[[-24 -27]
 [ 10 -14]
 [ 39   3]
 [ 36  51]
 [ 18 -88]
 [ -3 -53]
 [-31  27]
 [-39 -42]]
|
[[-27 -24]
 [-14  10]
 [  3  39]
 [ 51  36]
 [-88  18]
 [-53  -3]
 [ 27 -31]
 [-42 -39]]

[[ -6   1  -2  11  -4   6  -9   9 -18]
 [ -3 -14  13  -2 -12   9  -5  -5   0]
 [-14  -6  10   3 -18  -5  -4   6   5]
 [  2  -5   7  -6  -6  -4   5  -8  15]
 [  4   9 -11   0  13  -5   4   2   0]
 [-10  -6  13   3 -19  -2  -6   5   2]
 [ 37  50 -57  -3  71 -20  26  -1  -1]
 [ 12  13 -11   4  13  -2   2   2  -7]
 [  3  13 -15   2  13  -9   6   3   1]
 [  4  10  -4   2   5  -9   2   5   2]]
|
[[-18   9  -9   6  -4  11  -2   1  -6]
 [  0  -5  -5   9 -12  -2  13 -14  -3]
 [  5   6  -4  -5 -18   3  10  -6 -14]
 [ 15  -8   5  -4  -6  -6   7  -5   2]
 [  0   2   4  -5  13   0 -11   9   4]
 [  2   5  -6  -2 -19   3  13  -6 -10]
 [ -1  -1  26 -20  71  -3 -57  50  37]
 [ -7   2   2  -2  13   4 -11  13  12]
 [  1   3   6  -9  13   2 -15  13   3]
 [  2   5   2  -9   5   2  -4  10   4]]

[[-17  -5 -37  28  57]
 [-31  14  -7 -10 -20]
 [ 42  -7 -11  54  -4]
 [-12   7  34 -17 -47]
 [-16 -16  17  -4  18]
 [ 11  -6 -21  68 -22]
 [ -3 -33  -3  61 -24]
 [  7 -11 -19  70 -24]]
|
[[ 57  28 -37  -5 -17]
 [-20 -10  -7  14 -31]
 [ -4  54 -11  -7  42]
 [-47 -17  34   7 -12]
 [ 18  -4  17 -16 -16]
 [-22  68 -21  -6  11]
 [-24  61  -3 -33  -3]
 [-24  70 -19 -11   7]]

[[  6 -15 -17 -31  -6   3 -19  30 -24 -19 -29  35 -34 -13]
 [ 12  29  51  44 -11  -2  83  -7  62  20  56  -1  83  49]
 [  3   6 -15  11  30  15 -63  -1 -23  18 -44  -3 -37 -47]
 [  0  39  26 -18   8  -1  35 -24  42  -2  62 -30  55  49]
 [-15 -40 -19  54 -20 -19 -29  -6 -33   9 -58 -12 -39 -47]]
|
[[-13 -34  35 -29 -19 -24  30 -19   3  -6 -31 -17 -15   6]
 [ 49  83  -1  56  20  62  -7  83  -2 -11  44  51  29  12]
 [-47 -37  -3 -44  18 -23  -1 -63  15  30  11 -15   6   3]
 [ 49  55 -30  62  -2  42 -24  35  -1   8 -18  26  39   0]
 [-47 -39 -12 -58   9 -33  -6 -29 -19 -20  54 -19 -40 -15]]

[[ 72  16 -18 -43 -53]
 [ 13 -14  48  28  33]
 [-29  65 -41   4  64]
 [ 27 -26  72  36  12]
 [-36 -31 -49 -34 -48]
 [ -8 -50  -8  69  27]
 [ 32 -57  71 -24   5]
 [ 25  37  15  -7 -34]
 [-15 -49   8  -2 -19]
 [ -2  60  26   8  71]
 [ 34  12  67 -34 -60]]
|
[[-53 -43 -18  16  72]
 [ 33  28  48 -14  13]
 [ 64   4 -41  65 -29]
 [ 12  36  72 -26  27]
 [-48 -34 -49 -31 -36]
 [ 27  69  -8 -50  -8]
 [  5 -24  71 -57  32]
 [-34  -7  15  37  25]
 [-19  -2   8 -49 -15]
 [ 71   8  26  60  -2]
 [-60 -34  67  12  34]]

[[ 22  77  18 -69]
 [ -4  17 -20 -20]
 [-10   1  27 -27]]
|
[[-69  18  77  22]
 [-20 -20  17  -4]
 [-27  27   1 -10]]
